In the data rows, 128 means zero.
In each game, the first row plays the second. By how much does the first row win? 20 means about a draw, 40 a big win and 0 a big loss. Wins can go round in a circle. Each row has two weighted sums of its numbers, A and B, taken from their middle values. A row wins by its A times the other's B, less its B times the other's A.
96 154 149 184 120 186 200 105 120 100 142 192 134 142 172 105 72 114 91 169 77
77 159 164 123 134 107 173 113 164 56 56 100 105 124 106 154 36 147 96 174 100 ~ 18
81 98 162 149 131 133 178 97 165 50 83 111 89 135 137 153 59 156 82 146 91
63 109 152 214 107 204 203 121 152 98 157 190 132 153 192 86 54 141 101 133 79 ~ 13
167 130 109 117 129 117 92 154 120 165 149 121 158 108 124 121 172 123 164 85 173
94 160 159 182 129 189 195 97 149 116 132 199 144 146 144 103 68 116 112 174 94 ~ 17
145 114 117 84 89 63 158 95 166 87 116 102 56 170 99 203 130 162 161 115 160
209 116 98 83 43 82 130 152 179 111 124 109 90 175 125 191 137 95 195 56 193 ~ 23
173 78 88 105 97 93 43 214 110 140 93 73 161 115 141 135 190 146 175 69 163
152 166 114 84 96 58 131 103 171 90 104 103 63 149 79 188 109 149 165 97 167 ~ 21
199 85 85 79 43 98 125 155 162 109 149 129 82 199 109 195 143 102 202 87 166
195 89 84 59 34 85 134 131 148 116 153 115 66 181 118 206 143 98 200 82 181 ~ 25
116 132 146 155 125 176 133 158 97 133 148 141 133 113 144 92 154 87 108 157 80
152 142 122 134 160 179 114 137 106 188 201 173 165 128 138 79 181 86 113 143 126 ~ 25
108 117 100 126 136 120 84 187 81 155 47 91 174 76 144 100 162 192 162 117 146
151 115 103 68 82 67 146 106 164 93 102 93 42 160 95 215 114 142 168 118 146 ~ 23
67 108 169 130 115 117 166 91 168 55 90 101 82 126 123 163 70 153 96 170 86
87 144 166 106 186 106 162 66 137 76 115 93 78 120 90 170 100 167 79 174 98 ~ 30
195 136 97 63 54 81 126 110 144 107 118 112 72 170 104 195 144 71 199 96 204
81 138 156 148 127 109 163 114 162 54 71 105 102 107 131 145 59 177 88 137 91 ~ 28
110 94 104 140 150 115 70 174 87 131 60 107 181 104 147 111 149 170 159 109 136
182 162 121 117 143 113 99 148 128 176 120 116 166 115 127 108 159 111 172 74 196 ~ 19
118 148 163 103 188 135 146 86 116 147 173 127 95 135 108 128 134 90 84 162 96
181 65 74 78 31 93 129 118 161 105 143 127 70 205 130 194 128 83 189 72 181 ~ 21
181 89 87 94 51 100 122 122 176 101 151 124 76 188 138 181 128 92 196 63 177
87 137 170 133 126 119 180 95 153 46 82 109 100 134 126 148 62 171 90 139 104 ~ 15
212 90 86 82 25 75 127 146 169 104 167 105 97 172 111 196 145 92 189 66 195
96 132 170 154 133 125 171 104 159 54 68 109 97 128 132 140 67 167 87 148 99 ~ 15
88 169 165 101 176 75 151 95 137 87 119 92 94 107 68 163 83 161 83 163 106
89 151 129 193 157 167 156 85 124 137 106 187 171 111 150 85 113 173 143 153 144 ~ 22
88 164 170 102 173 98 156 81 158 96 106 103 82 108 84 154 89 161 86 156 112
138 128 121 129 143 174 108 134 103 200 210 160 166 129 143 76 165 75 110 132 107 ~ 15
137 81 99 73 86 81 155 89 158 76 141 105 38 198 106 214 108 135 147 117 158
167 97 101 114 126 130 93 154 119 174 142 128 137 130 151 126 183 101 179 115 150 ~ 18
99 116 129 182 129 157 157 106 110 155 118 193 166 122 147 85 104 155 133 152 118
146 172 116 129 159 158 113 137 92 193 195 166 167 123 123 89 163 84 125 131 129 ~ 14
105 138 149 110 174 129 160 99 106 153 165 119 113 126 92 130 124 105 81 172 110
157 143 126 138 155 187 127 134 96 198 203 159 160 120 142 92 169 68 120 125 132 ~ 16
88 149 154 189 107 187 190 87 143 98 142 184 143 144 161 96 77 109 83 155 100
167 104 118 96 91 57 128 102 167 76 145 104 61 174 83 214 87 136 157 119 150 ~ 36
156 110 125 136 157 190 111 111 99 176 196 167 146 125 139 79 181 62 118 145 114
158 133 89 122 133 107 93 160 116 157 145 115 157 129 112 113 159 132 160 69 160 ~ 26
155 114 83 115 126 131 86 171 79 160 142 125 152 124 117 115 183 130 168 117 150
101 127 163 137 127 93 173 94 176 64 67 101 89 127 128 162 62 148 97 163 94 ~ 11
155 135 120 70 98 72 146 99 151 98 107 91 62 157 79 192 105 106 170 117 170
194 98 104 71 31 83 122 145 168 133 142 117 68 158 105 208 145 105 204 85 161 ~ 26
162 144 119 72 92 63 146 102 164 92 113 100 55 165 94 209 98 155 164 128 167
128 71 82 96 96 108 65 178 108 109 98 55 138 95 139 142 148 175 168 54 169 ~ 23
88 141 166 200 117 205 194 74 133 97 138 208 138 138 156 90 65 112 101 163 90
160 104 71 100 110 119 89 147 122 159 126 114 143 104 122 152 189 99 159 114 146 ~ 19
170 75 91 86 113 88 47 205 116 156 75 63 138 135 143 116 181 111 179 86 174
113 127 148 147 124 161 116 133 136 155 154 141 151 125 140 103 133 76 92 139 78 ~ 19
151 162 136 159 173 164 112 139 98 199 187 159 188 107 136 61 155 81 125 111 132
95 149 168 99 175 104 164 88 162 105 119 91 87 129 90 154 83 149 79 159 100 ~ 19
134 198 162 118 202 128 142 91 123 141 162 127 146 128 85 111 119 126 86 151 121
131 116 99 132 151 107 72 180 101 149 60 103 175 85 148 108 143 175 159 126 143 ~ 20
117 151 147 154 135 169 128 151 114 128 143 130 161 109 152 96 117 93 92 129 78
183 145 100 93 136 84 48 207 104 145 65 68 170 100 124 113 160 140 187 77 188 ~ 23
177 131 112 121 127 117 89 163 114 165 149 117 164 115 126 124 155 131 167 81 175
141 114 117 146 153 176 121 139 96 202 214 167 159 143 157 83 180 95 118 140 114 ~ 16
158 95 82 95 95 111 100 159 105 154 155 123 142 125 139 139 205 98 148 110 147
54 78 127 127 85 134 175 112 123 66 82 116 67 125 135 171 108 181 83 181 48 ~ 19
158 111 78 78 121 114 108 156 100 164 138 114 132 124 117 142 187 106 169 118 164
114 75 86 152 127 125 90 185 93 128 68 104 167 93 167 110 154 203 148 127 139 ~ 22
115 124 161 158 130 179 119 122 112 148 138 146 153 112 146 95 141 101 104 146 87
149 124 103 136 163 169 121 147 96 193 210 167 162 134 135 86 176 90 109 128 126 ~ 10
182 83 93 87 112 112 30 200 111 124 86 70 146 108 137 130 184 136 175 61 178
68 123 151 188 97 186 193 95 117 113 156 214 128 139 168 114 100 110 96 184 72 ~ 27
147 101 98 102 119 106 88 168 109 157 144 136 133 122 124 126 176 122 161 100 162
74 163 173 95 185 90 155 73 143 93 124 96 62 118 79 155 108 153 73 167 106 ~ 27
97 126 135 197 140 177 155 120 127 136 128 193 176 118 165 96 124 180 133 141 127
158 116 111 57 91 62 154 111 163 89 134 92 49 151 103 211 126 146 158 127 127 ~ 13
156 165 126 131 159 162 121 142 102 200 190 155 160 107 135 89 169 63 132 157 130
95 151 162 111 170 133 148 65 137 130 182 140 117 117 73 135 131 105 83 158 93 ~ 22
151 84 66 90 98 92 57 215 99 136 87 59 153 107 119 130 164 145 169 64 163
119 133 136 167 124 183 131 122 119 118 146 145 163 111 150 100 109 93 80 102 107 ~ 10
131 153 126 140 166 171 130 123 96 190 204 167 172 113 151 94 188 86 120 142 133
203 100 74 69 30 89 136 144 154 111 145 118 62 201 135 206 153 93 190 79 166 ~ 24
183 87 71 77 23 91 119 174 168 106 147 111 58 177 116 199 167 73 194 77 180
92 150 128 189 147 155 152 113 106 140 124 192 159 121 148 76 104 158 141 151 129 ~ 20
119 95 136 138 127 186 129 144 107 154 144 142 130 134 172 105 148 83 94 177 68
81 135 130 90 168 102 172 78 129 95 122 98 66 123 82 176 122 167 78 190 87 ~ 18
115 118 139 159 130 187 124 164 99 128 144 143 138 139 172 88 121 95 87 151 87
160 120 117 54 92 55 140 88 177 98 114 102 61 161 79 209 125 135 161 107 147 ~ 20
93 130 143 96 166 89 158 84 159 85 116 91 79 131 73 158 78 150 69 164 90
121 131 104 131 140 180 111 147 79 188 215 179 137 110 146 100 190 93 113 158 119 ~ 22
139 155 115 141 156 165 117 154 111 198 203 161 184 114 126 88 189 80 118 133 124
101 146 180 189 107 194 200 93 127 117 139 197 131 163 147 90 69 111 89 152 99 ~ 25
179 76 94 88 107 93 40 207 126 169 99 80 154 118 141 140 168 116 172 64 176
138 127 111 73 96 64 151 111 164 74 96 104 54 186 79 195 93 159 166 128 157 ~ 14
139 161 125 135 151 171 102 126 54 183 212 172 137 131 141 65 168 95 105 159 71
112 137 147 167 127 183 116 151 121 114 153 129 158 105 143 106 127 100 97 123 94 ~ 12
153 139 90 104 128 112 82 189 80 167 148 118 129 168 147 101 142 144 172 86 141
104 175 161 91 184 101 152 96 143 95 100 78 93 108 83 151 96 142 87 167 122 ~ 19
180 105 93 76 45 97 123 137 164 100 141 124 86 180 119 192 136 102 192 69 194
107 164 131 183 158 170 134 107 111 133 139 175 171 114 135 98 100 170 142 149 123 ~ 16
95 172 165 95 177 84 169 89 142 103 121 91 87 106 82 159 101 167 81 167 97
114 164 175 132 181 98 145 79 173 93 119 102 99 107 83 154 80 166 87 152 116 ~ 25
108 144 107 193 152 156 150 114 137 149 127 190 163 118 152 73 113 164 129 140 136
116 113 155 160 124 187 121 137 112 126 134 143 153 99 141 98 128 60 76 139 102 ~ 30
140 136 135 147 166 175 117 126 108 193 198 161 170 89 110 79 170 76 127 135 119
96 79 109 153 124 138 72 153 107 114 78 111 167 123 161 86 127 170 134 78 146 ~ 31
86 132 98 159 134 164 153 76 99 150 136 176 158 127 139 106 108 153 143 172 110
86 131 157 71 154 86 167 74 137 100 128 95 58 144 92 178 109 145 79 203 60 ~ 22
111 89 96 133 140 123 77 188 82 147 61 104 173 69 165 114 142 189 146 128 138
163 122 113 71 83 54 156 135 165 93 123 96 56 152 90 200 130 143 167 110 142 ~ 29
154 120 117 83 73 61 150 105 163 86 131 103 54 151 95 216 111 139 158 113 150
80 177 145 125 131 102 157 131 140 79 79 82 101 114 116 179 78 176 98 179 76 ~ 27
166 74 87 93 102 82 58 201 125 149 76 77 148 111 140 136 189 158 170 62 163
168 104 100 107 124 115 86 140 122 175 143 125 152 131 133 115 173 114 157 89 162 ~ 14
93 167 160 186 112 185 193 105 122 121 141 179 126 141 163 91 81 127 98 167 81
163 128 89 93 125 115 90 174 95 178 122 112 134 128 125 135 193 111 159 127 143 ~ 17
104 158 154 196 107 182 189 106 152 113 140 203 131 136 159 100 59 114 91 165 83
139 86 71 112 113 134 89 150 87 158 158 113 131 131 120 127 174 114 159 102 153 ~ 30
160 113 95 108 120 107 109 149 120 155 135 119 153 115 131 130 164 121 160 105 174
173 147 113 125 140 101 93 161 114 172 136 109 159 111 132 112 141 117 170 85 174 ~ 20
180 114 100 67 42 78 132 123 159 113 143 105 62 197 118 191 138 91 203 70 190
142 121 123 71 86 89 160 92 156 85 107 97 54 140 92 192 104 141 154 91 175 ~ 21
155 84 94 112 111 128 94 158 84 170 139 129 131 149 129 125 170 117 164 119 140
109 138 125 185 155 163 133 116 118 175 134 203 160 87 147 76 99 153 150 158 124 ~ 28
115 90 97 150 139 128 71 178 108 135 70 102 169 81 145 113 156 181 159 117 136
149 43 77 97 92 107 44 206 107 131 101 79 139 119 156 146 192 153 173 75 156 ~ 19
153 92 88 104 122 121 94 163 109 165 148 127 135 141 130 123 186 119 168 111 150
89 144 163 108 171 97 150 80 148 87 116 95 86 139 91 148 89 147 84 163 108 ~ 20
118 103 149 167 120 195 130 140 113 131 153 159 152 121 169 100 137 81 75 119 91
121 175 162 106 185 132 147 95 118 149 175 120 109 120 101 125 136 112 85 168 96 ~ 19
97 126 93 158 132 92 95 212 99 135 69 101 177 112 132 92 134 174 156 86 135
102 121 114 176 143 156 147 105 111 161 137 183 157 129 158 96 98 153 137 169 122 ~ 20
98 130 162 127 176 140 151 79 143 149 199 151 132 133 93 122 129 95 72 150 118
166 98 91 117 110 119 95 167 102 169 138 127 137 118 145 134 180 123 159 115 160 ~ 23
111 121 154 209 114 190 180 105 150 133 137 196 148 144 161 88 83 90 87 172 87
113 195 114 153 162 146 137 117 85 164 98 159 156 91 146 92 117 161 160 176 124 ~ 2
186 94 82 68 33 76 132 132 156 114 147 108 62 191 113 199 137 80 196 85 186
122 169 158 104 198 133 146 94 118 146 166 132 116 117 85 128 153 105 84 174 114 ~ 17
196 98 85 63 46 82 123 147 166 120 127 109 68 179 115 189 144 80 201 79 177
115 98 90 136 139 116 68 182 89 140 59 93 165 99 158 103 146 184 152 119 144 ~ 21
114 170 149 100 168 124 148 107 119 153 167 133 129 124 88 111 147 116 82 178 84
147 126 103 114 124 116 94 168 107 161 127 125 130 109 121 131 158 136 181 107 176 ~ 15
158 141 112 77 90 62 146 115 173 86 120 102 65 166 111 197 117 160 167 105 144
102 152 147 117 192 141 156 96 105 128 167 123 117 117 101 118 136 120 88 173 106 ~ 31
83 164 155 84 185 99 179 112 140 101 105 72 74 134 81 162 117 149 101 175 104
88 136 164 192 113 172 175 90 146 105 146 188 126 133 158 107 79 83 86 161 77 ~ 21
163 129 104 113 114 107 86 166 114 159 151 125 142 123 148 114 187 108 161 78 153
148 127 125 74 81 57 138 95 159 82 112 94 54 166 78 197 109 128 166 103 166 ~ 6
114 149 156 196 113 191 167 86 141 116 128 210 142 157 169 73 69 92 95 166 106
115 116 165 170 136 176 108 142 128 122 162 150 168 113 156 93 98 81 79 116 94 ~ 23
156 84 84 97 104 101 38 204 99 143 84 69 148 115 125 133 172 146 178 70 178
152 147 128 134 161 164 114 131 98 200 197 157 172 109 121 87 183 83 120 130 128 ~ 12
82 123 171 189 103 185 178 67 167 113 145 201 123 167 176 101 55 106 91 133 93
97 131 178 141 126 117 156 84 172 51 73 109 99 114 116 155 64 159 83 151 111 ~ 22
206 101 81 75 29 80 121 159 162 111 148 106 80 178 111 202 156 106 193 87 167
122 140 126 131 150 169 123 128 82 191 201 166 146 130 130 95 188 85 131 161 111 ~ 22
87 173 171 93 185 90 152 88 141 99 113 77 88 114 73 141 97 145 82 155 118
90 153 164 107 208 95 163 91 141 86 111 104 95 94 71 156 108 174 69 175 111 ~ 22
118 162 150 105 186 147 135 90 127 149 186 129 102 124 112 126 149 125 81 180 111
119 153 161 161 151 175 133 128 123 138 140 134 168 114 160 80 129 79 82 126 105 ~ 20
171 140 82 58 118 60 36 230 82 179 79 35 129 84 123 153 214 126 198 112 164
178 83 86 102 113 93 48 208 96 144 86 67 151 107 125 145 170 133 182 86 161 ~ 2
142 129 121 146 157 174 111 135 109 196 209 164 176 127 126 69 157 76 101 102 123
171 83 80 99 101 92 49 201 137 141 81 72 169 112 141 138 175 129 172 47 173 ~ 22
92 155 159 101 183 109 151 85 169 85 132 87 83 129 83 149 109 157 78 149 110
107 171 164 99 179 89 158 90 133 84 102 95 93 114 75 151 113 166 86 178 97 ~ 17
112 158 120 190 131 158 144 130 129 171 137 187 180 93 134 66 110 191 127 172 106
79 123 105 151 131 156 144 126 86 151 134 184 157 131 137 89 114 168 150 182 110 ~ 22
166 91 100 84 105 87 53 202 124 131 81 52 140 105 141 140 165 130 180 61 180
130 115 153 159 141 185 127 125 118 141 143 154 150 128 151 98 120 81 97 148 104 ~ 15
96 142 128 188 148 177 149 114 114 134 124 185 179 122 157 80 90 164 135 129 133
170 82 85 82 106 88 51 202 102 140 86 55 159 124 138 135 190 130 174 76 165 ~ 20
179 78 98 111 116 98 57 189 98 150 96 76 155 112 136 126 159 143 174 82 189
78 167 154 171 118 181 186 75 119 117 143 190 126 126 140 110 79 108 101 190 78 ~ 27
140 138 119 139 157 176 120 142 90 190 197 169 164 123 133 77 172 84 122 142 106
176 93 79 55 25 78 125 143 146 112 146 128 60 188 121 210 155 83 203 105 159 ~ 23
140 115 112 70 69 47 148 119 157 93 110 89 47 140 77 212 124 158 169 114 154
105 143 106 196 147 164 137 130 120 142 130 180 179 119 165 78 104 189 141 133 112 ~ 33
88 133 159 127 122 108 163 121 169 64 91 95 99 119 123 170 77 170 93 149 69
108 119 163 190 132 184 120 117 144 136 154 150 171 134 156 84 114 91 73 114 113 ~ 34
168 110 76 98 122 120 96 168 103 172 140 130 136 134 129 132 185 125 177 124 151
121 106 90 137 133 110 72 176 104 130 65 103 175 96 151 104 155 190 167 113 149 ~ 19
81 163 150 85 181 79 173 81 139 78 108 81 93 118 78 157 92 144 86 176 96
85 119 166 144 110 119 164 93 167 53 85 120 87 139 145 158 45 168 84 139 85 ~ 15
89 137 163 197 111 182 190 77 143 107 143 186 135 128 150 103 74 105 97 167 80
107 141 126 204 154 165 136 111 117 143 137 189 161 119 155 84 117 154 126 147 139 ~ 27
107 139 128 189 142 158 149 95 106 156 117 191 166 137 139 75 123 165 155 170 127
85 141 158 189 102 182 182 114 140 99 139 202 141 109 168 89 91 145 75 147 77 ~ 28
125 186 172 124 199 132 152 98 133 148 165 132 135 123 92 109 114 111 93 158 124
131 163 178 102 203 139 127 85 97 174 181 110 113 94 70 123 152 95 72 145 99 ~ 36
160 134 120 140 160 169 97 146 104 209 196 170 173 125 127 61 197 52 108 133 127
98 152 119 191 155 167 141 107 114 163 118 194 175 131 151 78 124 166 137 156 133 ~ 23
198 61 93 86 32 91 141 125 156 100 147 139 76 197 127 200 117 93 183 60 175
157 120 119 69 104 69 154 97 167 88 106 89 58 172 98 201 107 138 161 95 176 ~ 18
195 103 102 109 91 72 44 255 140 147 110 78 148 117 170 136 192 193 172 54 127
78 102 165 172 126 136 177 62 159 32 60 113 106 136 147 139 44 151 76 145 125 ~ 37
121 132 103 124 147 103 84 193 79 143 67 83 159 106 148 110 151 162 163 131 126
101 161 151 111 176 92 161 93 161 89 122 103 86 119 87 146 93 174 64 146 113 ~ 26
127 145 156 122 205 150 142 61 159 122 169 144 120 139 106 104 89 88 92 137 141
144 147 127 135 160 166 113 122 101 202 199 168 184 123 130 75 173 74 115 125 121 ~ 33
82 130 171 150 110 128 171 85 174 55 74 116 97 115 116 151 60 169 88 121 79
186 92 102 61 51 87 144 124 146 119 138 105 60 198 132 194 125 74 202 87 184 ~ 19
168 119 95 92 116 120 101 162 80 169 135 120 134 120 121 137 179 102 165 119 172
88 135 159 137 125 118 169 88 177 52 79 96 89 131 128 155 62 178 93 136 109 ~ 24
192 107 86 75 30 80 141 137 162 86 136 131 79 192 129 194 143 90 199 71 173
106 155 122 170 123 166 152 130 97 164 126 193 168 129 148 84 134 161 141 131 120 ~ 9
124 108 111 149 152 114 66 184 117 143 64 92 168 96 142 104 123 181 156 111 153
136 135 130 147 165 177 108 146 80 200 205 170 181 128 121 78 191 84 118 147 122 ~ 17
169 107 105 119 115 119 105 183 113 151 141 124 131 121 114 129 169 116 160 95 143
79 156 156 199 106 194 185 85 153 97 151 203 148 133 162 101 70 127 86 146 92 ~ 13
125 107 97 148 154 116 82 171 100 150 55 101 195 84 143 100 148 170 148 116 161
122 115 151 172 128 174 125 160 112 119 149 149 155 111 174 81 119 93 79 130 107 ~ 20
107 172 157 105 201 128 140 86 115 147 159 131 122 108 92 114 140 94 89 170 112
175 99 78 106 113 99 39 216 125 134 89 79 168 101 142 136 180 162 175 55 173 ~ 20
113 119 121 124 145 122 80 178 93 140 52 89 181 85 149 110 146 195 163 129 142
107 122 151 111 162 89 165 83 161 89 114 97 85 155 85 150 92 165 93 169 93 ~ 27
106 162 163 193 111 183 191 82 140 106 141 208 139 160 162 99 76 123 94 151 82
158 155 124 66 93 52 165 102 139 99 74 97 72 127 68 179 125 136 161 112 177 ~ 11
103 149 135 186 153 167 161 96 122 152 122 184 157 121 159 82 107 155 142 146 137
82 107 166 155 120 137 164 91 185 52 72 116 98 141 118 141 39 152 81 125 105 ~ 25
79 108 140 186 104 197 213 60 132 101 125 198 133 164 175 99 80 104 86 169 78
77 156 165 89 166 82 173 83 129 90 104 74 71 130 72 164 67 138 78 162 100 ~ 13
139 147 130 138 157 180 109 145 78 207 199 170 172 117 135 78 178 98 131 145 107
182 123 93 108 105 122 81 171 111 179 138 118 145 119 136 137 178 103 176 118 151 ~ 20
181 78 88 100 104 93 48 202 106 135 87 63 145 119 144 136 184 142 176 81 167
146 123 107 78 96 62 145 92 161 90 112 94 68 153 64 206 110 131 168 124 170 ~ 20
121 186 177 117 206 133 138 83 130 150 157 130 127 113 81 111 118 109 85 147 131
186 82 86 81 32 92 133 131 169 101 159 126 86 185 130 197 156 99 201 74 172 ~ 20
153 61 87 108 109 102 42 188 118 139 73 79 145 119 132 132 167 115 164 65 188
104 138 157 109 181 145 147 87 93 131 187 129 93 123 98 113 147 114 83 152 108 ~ 25
125 139 159 162 132 173 123 136 112 135 135 163 164 93 168 92 108 101 82 124 94
94 150 161 187 121 194 198 94 147 112 128 210 131 149 168 83 59 117 102 148 84 ~ 23
110 165 174 96 203 102 164 68 169 87 129 90 82 130 86 153 75 167 93 128 93
83 144 158 131 132 109 169 96 156 62 75 94 90 137 121 157 84 159 95 163 81 ~ 8
127 197 161 113 191 116 136 89 131 176 162 135 119 107 94 116 142 101 91 166 120
62 124 147 119 111 106 154 114 150 42 96 106 83 147 101 156 67 153 85 161 83 ~ 21
125 125 146 162 133 193 116 149 110 124 141 144 161 112 165 88 125 97 87 129 78
106 128 158 180 131 202 139 152 107 116 128 146 180 116 135 96 148 100 80 141 110 ~ 33
102 61 90 123 120 121 83 191 96 134 86 96 155 125 161 121 160 184 155 114 111
200 79 95 89 45 100 133 122 193 85 144 135 96 193 130 192 119 92 185 48 205 ~ 27
160 81 98 99 118 104 55 182 103 133 69 81 149 132 134 122 162 130 173 76 183
106 169 148 179 126 179 189 94 129 123 141 184 145 135 158 104 87 123 98 190 77 ~ 14
100 168 170 213 119 185 178 105 135 92 126 194 164 129 147 80 43 112 93 112 116
100 130 123 186 149 172 139 109 121 153 134 194 149 144 153 71 121 150 133 143 119 ~ 25
123 126 129 153 146 204 113 110 106 158 209 171 163 123 141 82 152 105 125 102 129
126 98 153 176 115 188 120 136 143 132 168 156 163 98 171 93 123 100 74 103 85 ~ 16
190 95 87 73 37 90 118 139 163 110 156 123 73 187 118 193 143 85 190 78 180
61 126 141 138 110 103 158 115 141 30 80 105 102 146 94 140 45 162 80 135 89 ~ 16
81 133 146 179 105 183 170 94 124 114 149 190 140 133 137 98 86 103 90 169 93
98 139 164 144 118 105 159 96 163 50 79 108 112 117 121 161 56 182 89 149 85 ~ 21
88 126 169 144 128 111 169 111 155 65 72 96 93 123 116 149 56 156 93 151 105
146 115 115 56 84 50 155 106 166 102 116 94 47 169 97 215 112 145 164 134 142 ~ 13
148 163 150 141 178 165 107 136 91 206 191 175 171 105 140 78 148 75 121 124 116
188 86 94 96 83 71 46 243 129 158 92 59 170 107 155 149 166 159 172 49 158 ~ 27
150 105 114 60 80 49 164 89 158 93 109 97 60 155 99 212 110 138 171 134 157
155 80 74 94 108 102 49 196 108 149 69 65 145 110 140 149 181 136 164 80 147 ~ 10
104 158 113 187 151 158 144 114 105 150 121 172 159 124 156 72 114 152 143 169 130
158 153 126 70 90 52 155 102 164 87 106 87 66 159 86 201 103 150 161 106 176 ~ 15
151 107 115 64 73 46 144 88 161 91 132 86 43 175 104 212 113 137 162 118 137
101 140 128 189 146 166 150 130 113 154 126 197 155 120 148 80 108 169 140 162 125 ~ 17
148 98 98 88 114 124 83 155 100 161 144 115 140 119 128 137 189 129 167 114 150
117 110 146 159 132 195 132 139 119 130 150 154 153 118 158 92 123 95 82 133 100 ~ 15
134 125 107 132 138 83 84 165 110 149 49 86 168 80 150 102 158 186 156 131 155
60 104 187 155 134 132 165 79 177 57 74 105 84 115 120 162 56 165 93 143 114 ~ 15
153 152 134 146 164 173 104 122 119 205 196 161 173 105 149 72 164 77 124 121 136
106 156 131 177 148 152 157 94 133 148 117 175 174 131 155 73 93 142 133 121 140 ~ 22
141 87 119 63 90 68 157 80 163 71 103 105 45 171 101 209 120 130 155 109 159
79 127 131 183 146 168 148 94 110 168 137 178 169 137 127 102 117 146 136 143 124 ~ 8
100 156 162 199 114 195 182 88 146 101 147 208 146 131 159 81 77 115 82 149 89
169 88 76 101 116 106 54 226 89 151 84 60 143 97 137 135 179 149 176 82 163 ~ 25
126 99 91 156 132 115 65 206 107 142 81 99 183 84 156 111 145 202 149 101 144
92 134 114 180 130 160 137 107 111 147 121 182 155 136 153 79 128 153 139 162 130 ~ 20
117 145 157 222 126 178 176 118 142 115 157 208 169 137 160 71 74 111 81 153 88
98 117 164 198 111 190 178 87 135 97 160 191 134 149 165 107 59 108 87 170 78 ~ 17
119 144 148 145 132 171 127 122 113 140 131 140 160 98 155 94 137 83 91 138 102
106 85 100 137 133 121 74 172 94 134 64 96 159 98 154 112 168 186 139 122 139 ~ 13
128 91 88 86 104 131 94 132 93 148 144 126 114 128 126 141 174 105 178 123 166
116 117 112 154 144 118 74 169 111 145 47 100 182 89 157 91 128 175 154 83 158 ~ 20
163 111 90 105 117 119 89 178 110 155 146 113 158 113 122 129 173 130 157 94 157
140 147 139 134 165 170 125 111 81 204 185 154 173 117 140 87 160 76 125 144 121 ~ 22
87 149 166 109 183 92 147 62 163 101 127 94 100 115 88 177 110 139 77 175 107
157 175 127 136 169 161 107 143 95 202 198 174 171 117 118 75 160 80 130 133 116 ~ 22
84 121 162 146 120 120 160 102 169 65 72 117 94 140 130 159 60 154 94 144 86
89 172 163 95 179 94 172 89 138 99 124 85 76 138 92 153 93 167 91 166 90 ~ 16
170 127 99 100 128 119 97 164 97 151 132 120 138 123 128 124 167 119 164 106 162
102 165 146 105 185 108 169 86 140 94 99 102 111 118 77 158 110 155 93 190 108 ~ 17
96 154 118 179 132 165 149 112 89 157 114 187 169 115 142 91 114 166 140 174 114
176 112 80 97 131 105 87 153 80 189 130 127 163 131 134 136 181 123 164 108 159 ~ 17
145 177 136 134 174 145 117 161 84 213 194 152 178 102 116 91 192 78 135 148 112
199 109 86 61 33 84 116 149 147 115 141 94 76 177 109 199 147 80 198 89 176 ~ 20
84 145 162 92 172 90 147 73 149 99 114 87 74 132 68 148 92 145 89 164 96
149 129 112 71 92 65 152 101 148 98 109 85 53 168 91 198 126 140 164 102 152 ~ 25
75 136 157 180 102 179 191 86 132 94 139 195 135 146 158 111 85 113 91 168 68
104 119 106 173 136 160 132 118 116 173 139 190 160 130 147 84 130 145 137 161 100 ~ 16
